In the rows, zero is written as 128.
Each path below is one point turned by a fixed rotation once a step. After each direction that follows a path, write how fast that rotation turns it, in degrees each step (0 if it stays still).
Each turn is a multiple of 5 degrees from 10 to 175, or 0.
Each row of a path follows its step; steps can be skipped.
Rotation 1:
step 0: [134 131 128 151 114 120 122 125 131 136 137 134 145 127 140 121 132 121
 126 133 119 129 123 118 136 140 127 113 126 131 137]
step 1: [138 123 122 130 145 127 143 122 127 124 118 132 131 140 115 124 135 113
 122 132 130 121 133 136 114 123 139 115 121 122 138]
step 2: [119 123 121 135 132 124 133 134 138 133 123 142 129 119 115 131 124 138
 123 118 132 135 109 122 131 129 145 130 125 143 112]
step 3: [134 135 114 119 130 136 128 129 113 132 126 118 141 128 145 124 137 139
 122 126 137 129 122 140 124 148 138 134 137 126 125]
step 4: [120 122 134 116 142 141 121 138 118 127 116 123 115 137 125 134 125 133
 128 117 135 118 139 110 124 126 123 137 119 131 128]
step 5: [128 128 134 129 108 122 120 128 131 138 141 124 123 130 135 132 114 131
 129 120 131 131 111 134 138 130 116 145 113 121 130]
step 6: [139 129 133 129 124 135 139 120 117 113 133 127 114 123 148 120 127 115
 123 140 135 120 134 130 126 113 119 127 136 127 134]
step 7: [107 120 128 145 130 121 139 123 144 111 134 134 126 127 117 136 126 131
 121 126 120 129 143 125 136 128 114 129 125 127 128]
step 8: [127 130 122 125 108 120 128 114 132 136 134 130 136 130 128 134 138 129
 123 142 110 134 120 129 118 125 144 129 142 124 139]
Directions:
[125 127 130 131 124 125 129 127 125 122 130 128 127 127 128 127 125 134
 134 130 121 127 129 130 126 124 126 126 129 127 133] -> 40
[124 129 125 124 131 125 129 132 129 132 124 128 127 125 129 127 130 134
 122 128 121 129 130 130 125 128 129 131 133 128 127] -> 65
[123 129 130 129 133 126 128 129 132 126 133 132 124 131 129 122 129 129
 132 122 129 130 129 124 126 128 130 129 128 126 126] -> 140
[126 132 132 132 134 131 128 127 129 124 124 122 127 129 124 129 131 129
 124 129 127 128 132 128 128 128 128 128 121 124 129] -> 125
Rotation 2:
step 0: [120 129 129 128 125 119 138 114 136 127 135 133 112 134 129 119 127 130
 128 133 142 132 131 135 111 124 111 128 118 111 138]
step 1: [124 128 131 121 123 130 137 128 133 129 116 148 124 134 136 129 137 121
 128 136 137 113 112 128 120 133 121 114 121 111 135]
step 2: [115 125 128 138 132 124 134 127 132 127 123 142 117 130 128 136 137 139
 134 128 129 122 130 109 123 122 102 118 121 123 134]
step 3: [106 121 131 130 131 133 141 114 135 124 127 142 114 128 134 127 131 131
 136 118 130 126 123 138 116 130 123 112 138 128 137]
step 4: [113 124 133 132 128 117 144 131 125 116 108 140 135 124 129 123 135 130
 123 127 116 120 136 129 124 127 124 108 124 121 137]
step 5: [118 118 119 125 135 134 126 124 133 129 118 135 120 117 132 117 126 142
 138 119 121 128 141 124 130 133 117 108 130 113 121]
step 6: [121 115 120 127 137 119 123 123 138 117 131 139 139 134 123 118 122 126
 131 117 129 130 139 133 114 137 126 110 130 121 144]
step 7: [121 128 122 121 116 129 127 132 133 122 112 137 137 122 125 104 120 132
 125 131 129 120 133 129 117 143 109 125 130 122 129]
step 8: [129 132 119 128 124 118 123 107 141 133 122 135 127 125 116 116 117 129
 130 117 139 125 130 121 131 127 115 115 117 114 131]
Directions:
[123 132 130 126 125 131 129 133 132 129 126 123 129 131 129 128 129 128
 125 127 125 132 131 123 129 130 122 127 124 130 124] -> 135
[129 125 126 127 131 130 128 129 123 129 123 123 129 126 129 126 128 128
 130 126 123 131 134 128 125 126 131 122 133 131 131] -> 40
[129 132 128 124 125 128 131 130 125 126 123 131 127 128 129 125 124 128
 131 133 127 126 129 132 128 128 131 127 120 133 128] -> 115
[127 128 129 130 123 132 127 126 128 130 130 126 120 126 126 124 126 133
 134 127 128 132 131 129 132 126 127 130 127 125 131] -> 140
Rotation 3:
step 0: [119 138 115 124 123 111 135 127 127 123 134 124 124 122 127 133 140 126
 143 120 129 139 122 130 126 131 138 118 113 124 130]
step 1: [120 146 118 135 134 125 118 125 130 121 135 131 129 119 130 133 129 135
 142 120 136 127 132 116 128 134 135 144 134 126 120]
step 2: [122 137 129 132 133 133 118 123 111 127 124 142 138 132 125 134 128 127
 129 131 130 128 110 112 121 124 130 123 142 131 122]
step 3: [119 138 132 126 132 126 134 121 109 127 114 121 127 130 134 133 141 131
 120 132 127 124 122 137 117 135 136 124 128 142 136]
step 4: [129 137 130 132 138 124 124 121 127 106 125 116 130 124 118 124 128 142
 120 129 120 134 141 136 131 132 132 127 136 132 138]
step 5: [131 128 120 120 131 132 123 126 125 118 136 134 142 120 116 127 136 134
 142 140 117 138 123 135 133 127 125 113 129 119 130]
step 6: [118 126 115 118 130 118 129 126 129 137 130 127 130 132 127 136 147 128
 149 136 129 118 131 127 135 138 135 130 134 131 131]
step 7: [121 131 117 133 135 114 124 122 132 121 121 131 125 136 121 131 133 119
 130 119 135 140 135 111 136 127 135 125 140 141 121]
step 8: [123 144 121 129 136 132 115 128 116 125 125 131 124 118 135 134 133 117
 127 128 131 146 120 131 125 123 134 119 118 135 117]
Directions:
[126 127 127 129 130 123 125 133 129 133 128 127 129 128 128 133 126 125
 131 127 128 131 133 125 132 125 128 126 121 130 124] -> 45
[124 123 132 127 127 122 133 128 131 130 128 125 129 131 130 129 133 132
 126 124 130 129 125 127 127 130 132 126 128 130 131] -> 110
Rotation 4:
step 0: [117 121 141 126 132 127 129 137 139 131 126 134 128 125 141 123 126 120
 122 134 135 108 108 130 129 132 126 125 130 119 133]
step 1: [126 128 131 127 131 136 126 125 127 137 117 125 126 126 129 149 125 127
 125 129 123 123 120 108 120 126 128 121 123 114 145]
step 2: [123 131 122 134 139 135 130 126 139 133 122 130 126 127 118 138 125 123
 127 117 106 123 121 124 123 121 124 142 131 142 126]
step 3: [128 132 134 134 123 131 122 133 139 121 118 122 138 124 121 135 127 122
 132 124 138 123 137 140 132 111 117 142 122 137 139]
step 4: [132 137 137 133 127 122 117 137 124 129 115 117 131 133 128 132 131 123
 124 142 130 123 109 137 146 130 123 129 129 131 122]
step 5: [112 131 119 122 128 139 117 134 135 126 130 127 124 129 143 131 124 123
 113 139 128 120 118 129 134 136 122 127 131 120 142]
step 6: [128 120 135 113 125 140 135 121 139 136 116 129 126 128 129 145 136 131
 130 129 122 125 119 122 119 137 117 124 135 130 136]
step 7: [121 120 137 129 130 127 136 130 143 131 133 123 135 127 126 140 123 115
 134 110 118 120 116 129 127 115 130 137 128 124 127]
step 8: [132 137 133 139 134 126 124 129 137 138 117 130 132 121 122 140 130 118
 119 129 133 128 129 129 135 112 123 129 105 128 131]
Directions:
[123 127 132 123 127 127 131 126 134 129 131 129 129 131 133 128 130 127
 129 128 129 131 126 126 128 132 124 123 131 122 126] -> 60
[134 127 131 128 130 128 125 129 127 132 122 130 127 131 125 133 136 132
 129 129 127 133 130 129 129 129 129 124 128 127 130] -> 155
[126 124 127 123 128 128 125 129 122 131 129 129 133 129 126 126 128 127
 123 124 131 128 123 131 124 132 127 125 128 130 131] -> 65
[130 126 125 125 128 126 130 126 128 124 129 126 126 131 130 131 129 124
 133 125 122 132 127 127 122 129 125 132 125 131 133] -> 80
[131 126 135 129 125 126 129 132 122 125 128 123 131 127 129 131 125 130
 133 127 130 129 123 126 127 126 130 130 132 123 128] -> 115
[128 128 131 131 130 127 125 125 123 129 130 130 124 124 128 128 126 124
 124 135 125 129 128 124 127 133 127 129 131 126 134] -> 85
Rotation 5:
step 0: [116 126 123 130 140 129 116 125 126 132 124 132 131 116 118 117 136 133
 130 122 144 154 125 131 127 130 114 126 127 122 133]
step 1: [124 132 141 135 133 108 118 122 125 126 127 121 135 118 128 116 131 123
 130 115 127 122 125 117 110 131 142 125 127 125 118]
step 2: [123 120 124 137 119 126 112 137 129 116 131 126 123 133 135 117 112 145
 123 132 123 135 128 138 133 129 136 123 117 130 112]
step 3: [126 129 113 123 139 128 121 140 114 134 122 132 143 122 121 137 126 120
 122 139 139 133 131 124 125 139 127 126 111 133 118]
step 4: [111 116 135 124 119 122 130 131 129 129 118 129 136 121 133 138 143 128
 121 124 124 121 128 143 107 121 130 127 119 116 125]
step 5: [133 136 131 131 127 124 113 130 126 133 117 115 117 130 130 125 129 151
 128 124 140 139 126 135 123 131 111 133 123 115 125]
step 6: [121 132 133 127 127 119 119 108 114 127 129 131 128 135 122 125 135 116
 132 128 133 141 131 117 127 142 137 125 120 115 116]
step 7: [116 116 136 134 132 127 111 130 125 113 130 145 136 123 129 123 122 135
 110 117 132 130 128 141 127 128 135 127 138 127 122]
step 8: [130 135 119 134 132 128 110 130 122 134 115 117 131 110 126 131 116 136
 121 127 136 128 129 120 125 121 140 128 109 134 132]
Directions:
[129 126 133 126 129 130 134 126 129 132 130 124 126 126 131 126 135 131
 126 125 129 134 125 126 127 131 124 126 127 125 127] -> 70
[128 125 130 130 127 134 128 130 131 131 122 131 132 121 124 128 129 125
 124 127 129 128 132 127 130 123 126 125 128 126 129] -> 90
[125 133 128 127 134 126 133 129 125 126 127 133 130 125 128 129 128 128
 126 126 127 130 122 131 122 123 131 128 132 126 129] -> 110
[124 132 125 129 126 126 131 126 123 131 132 130 130 122 129 125 132 126
 130 131 129 122 132 124 128 131 128 130 129 125 127] -> 135
Rotation 6:
step 0: [114 146 120 138 113 137 132 119 145 128 135 136 118 128 123 136 131 139
 135 136 124 134 139 131 130 115 134 132 118 119 122]
step 1: [128 121 131 125 101 124 110 128 119 123 131 130 127 131 137 134 123 127
 135 134 120 127 119 133 132 119 132 122 105 117 126]
step 2: [123 129 136 120 134 121 131 136 126 130 137 129 146 121 148 138 116 130
 134 140 116 137 134 137 135 139 146 118 125 125 130]
step 3: [130 126 119 137 124 146 134 131 130 132 126 129 147 128 138 127 126 129
 143 135 108 128 116 132 112 124 134 134 139 141 137]
step 4: [132 121 119 126 127 119 137 117 121 153 132 131 135 123 130 113 133 125
 136 149 122 118 135 123 119 116 116 127 125 133 123]
step 5: [126 136 133 119 124 118 126 126 128 126 129 147 126 129 124 124 122 146
 120 147 131 119 126 106 119 124 131 121 131 133 145]
step 6: [132 132 141 118 126 108 114 129 137 117 140 119 128 124 137 132 139 136
 130 127 133 126 128 130 115 113 131 141 132 144 133]
step 7: [133 120 128 124 120 123 140 133 128 116 126 118 132 123 118 134 148 149
 137 133 127 126 148 139 122 135 134 134 129 118 134]
step 8: [138 116 142 126 130 135 133 135 126 110 121 125 119 147 128 120 118 130
 142 146 122 130 130 134 128 122 116 137 130 117 129]
Directions:
[127 129 128 124 135 131 128 125 128 126 126 122 129 128 128 128 125 129
 126 132 126 126 130 124 134 126 130 126 126 125 135] -> 125
[129 128 127 129 125 131 130 127 132 132 128 130 126 128 124 129 129 137
 125 129 126 133 128 125 129 136 132 127 130 127 130] -> 155
Rotation 7:
step 0: [135 121 129 139 116 127 124 116 113 120 112 140 138 130 134 120 123 132
 128 120 124 125 130 118 142 135 132 129 125 119 134]
step 1: [140 130 138 118 127 120 129 118 109 117 129 134 147 126 125 125 129 130
 118 118 133 126 123 122 137 130 139 132 127 131 139]
step 2: [132 135 144 111 126 129 133 129 112 119 123 143 131 138 125 134 133 126
 135 124 127 122 128 117 137 134 139 137 131 128 117]
step 3: [135 131 139 122 142 127 122 127 122 120 124 144 139 130 134 149 135 124
 134 129 120 123 133 122 136 130 131 120 120 114 127]
step 4: [119 120 132 124 135 124 122 117 113 117 116 129 137 135 141 133 132 134
 127 135 131 128 137 119 140 133 125 112 132 118 124]
step 5: [135 132 119 119 134 125 129 117 116 102 120 120 136 126 125 130 137 133
 135 121 136 126 124 126 137 135 127 114 132 125 128]
step 6: [135 129 129 121 134 117 133 132 113 115 117 131 132 128 127 137 134 121
 145 137 141 133 124 127 129 144 132 125 131 140 126]
step 7: [135 130 124 122 132 124 133 136 134 126 110 137 136 130 142 135 136 128
 153 128 125 132 126 119 137 137 133 123 125 129 136]
step 8: [118 124 124 117 131 126 123 132 121 127 122 134 148 128 147 139 131 141
 134 123 131 138 128 125 131 131 121 122 126 138 141]
Directions:
[124 130 128 123 131 130 129 129 127 136 132 128 130 132 129 134 128 131
 126 125 127 126 127 125 129 125 126 129 125 126 123] -> 60
[128 130 131 125 132 126 130 130 133 127 129 135 124 128 132 126 126 128
 132 130 125 129 134 128 125 130 128 129 123 127 128] -> 85
[122 129 125 127 127 126 130 123 127 126 131 127 130 124 130 124 122 132
 125 124 132 127 133 126 129 128 127 124 127 127 132] -> 90
Rotation 8:
step 0: [134 126 134 125 140 112 139 126 133 124 140 130 122 126 141 130 127 117
 134 125 139 122 121 121 143 126 127 131 122 141 139]
step 1: [139 136 132 133 120 140 124 116 129 125 120 131 138 124 134 134 132 132
 122 123 118 130 132 130 151 123 136 123 140 125 140]
step 2: [116 129 111 120 117 128 137 131 115 116 135 132 137 115 120 129 119 113
 127 130 134 128 127 128 124 123 129 117 129 130 139]
step 3: [125 138 131 125 149 134 125 117 129 129 126 128 128 129 125 130 125 129
 119 117 132 123 107 141 123 114 140 128 124 134 123]
step 4: [130 135 130 122 119 127 117 133 118 130 132 131 122 123 129 127 129 121
 121 120 137 134 139 135 126 133 134 144 154 134 121]
step 5: [107 124 127 116 133 122 119 115 130 131 138 133 115 123 134 128 116 145
 132 125 131 131 133 120 126 128 131 115 129 121 131]
step 6: [129 111 118 132 135 135 138 129 132 124 126 116 114 131 136 142 136 134
 131 134 137 124 130 142 133 125 137 139 135 132 135]
step 7: [121 131 137 133 123 115 127 116 120 141 129 129 132 133 125 130 130 111
 142 129 130 132 138 135 143 132 141 129 125 118 133]
step 8: [117 116 136 130 124 122 142 117 132 115 130 137 135 123 124 135 130 131
 133 126 117 131 117 120 134 119 124 128 140 145 130]
Directions:
[128 127 129 124 130 132 124 126 131 128 133 129 126 131 128 128 127 130
 124 127 131 132 130 130 121 136 128 131 127 130 129] -> 55
[129 127 135 132 128 132 131 126 127 122 126 126 127 128 133 130 127 131
 129 122 126 133 127 130 125 127 129 124 126 126 124] -> 155
[130 128 124 129 123 128 132 124 135 129 127 125 130 129 130 126 125 127
 132 129 128 133 128 131 131 130 130 128 125 130 134] -> 60
[125 127 121 125 131 130 130 131 125 126 126 124 132 133 128 134 128 127
 127 129 128 127 131 132 126 127 131 126 122 125 127] -> 95
Rotation 9:
step 0: [147 133 130 144 139 122 131 128 117 116 133 120 139 125 146 126 128 125
 135 125 124 132 141 122 137 129 114 120 132 123 120]
step 1: [137 122 125 125 142 144 119 126 128 123 128 126 123 143 129 136 120 117
 131 115 132 106 129 132 146 128 122 128 125 133 121]
step 2: [131 118 113 127 147 135 130 125 125 122 121 141 123 122 122 107 122 146
 121 117 139 125 134 124 131 131 120 124 130 126 137]
step 3: [126 135 127 136 131 126 128 118 126 121 132 131 137 123 119 126 128 134
 126 115 110 119 144 130 127 153 135 112 122 137 128]
step 4: [125 125 128 134 121 132 131 131 111 128 108 115 132 127 116 138 109 140
 120 123 124 124 117 125 141 132 130 127 128 140 119]
step 5: [126 116 126 141 132 127 134 133 132 125 110 141 119 121 114 139 125 119
 122 119 144 137 126 136 119 138 141 132 120 129 132]
step 6: [144 150 130 134 124 116 132 132 113 124 122 136 136 122 131 122 130 125
 124 130 137 144 130 130 133 143 141 123 137 124 121]
step 7: [146 129 134 132 121 137 133 135 128 129 119 116 138 147 132 139 127 120
 135 138 140 114 131 124 136 141 138 133 123 133 129]
step 8: [147 120 121 120 130 131 141 131 124 130 119 133 116 122 140 118 132 131
 134 121 150 122 121 126 129 117 135 122 119 138 135]
Directions:
[130 121 127 122 130 128 128 128 128 127 125 122 126 128 130 132 124 125
 125 131 125 130 129 130 133 125 131 127 128 132 131] -> 110
[129 131 132 127 129 123 126 123 132 124 127 125 130 130 125 125 126 131
 130 134 128 128 131 122 128 131 131 126 131 129 133] -> 100
[127 129 129 128 134 127 127 126 128 135 126 130 131 132 130 134 125 128
 127 131 130 124 122 124 127 127 126 125 128 132 126] -> 115
Rotation 10:
step 0: [118 123 130 123 127 121 128 132 129 124 132 120 125 125 116 130 138 138
 124 129 140 124 126 116 109 126 137 118 120 124 122]
step 1: [121 136 123 117 140 126 121 138 136 129 126 127 120 124 134 112 137 128
 122 130 123 116 137 137 126 132 124 121 132 132 118]
step 2: [131 125 127 134 128 126 129 134 124 117 118 126 124 127 130 122 131 137
 124 116 126 125 141 121 134 115 138 123 108 132 126]
step 3: [109 122 131 125 127 142 140 126 124 131 126 134 120 131 126 119 145 124
 128 118 132 127 125 131 134 128 118 121 126 134 123]
step 4: [136 119 129 127 127 122 128 144 120 123 118 123 111 136 137 134 137 129
 124 117 133 126 127 120 130 139 131 130 137 125 129]
step 5: [122 124 129 131 125 137 118 144 120 138 122 137 134 115 127 122 137 139
 138 124 120 138 121 126 128 129 130 122 131 126 121]
step 6: [128 128 128 110 133 124 130 123 113 120 117 131 125 124 124 131 138 134
 114 133 121 127 113 125 132 123 135 128 129 126 129]
step 7: [127 120 131 117 119 126 121 129 139 138 121 135 129 125 129 124 130 138
 117 110 126 130 129 140 126 124 128 124 135 135 139]
step 8: [121 134 136 124 128 130 136 129 124 133 117 124 131 130 118 125 130 130
 116 118 125 131 132 120 112 138 139 134 117 117 127]
Directions:
[125 128 130 127 126 123 126 129 128 130 131 135 129 126 126 133 128 126
 131 124 130 135 132 126 125 125 128 125 125 130 124] -> 145
[124 126 126 124 126 130 132 121 128 126 125 130 131 129 132 128 125 127
 126 123 126 128 134 128 132 124 129 128 128 129 133] -> 80
[125 130 128 133 129 128 130 131 131 130 129 132 123 131 126 126 128 127
 127 129 128 120 134 126 130 123 127 132 126 126 126] -> 45
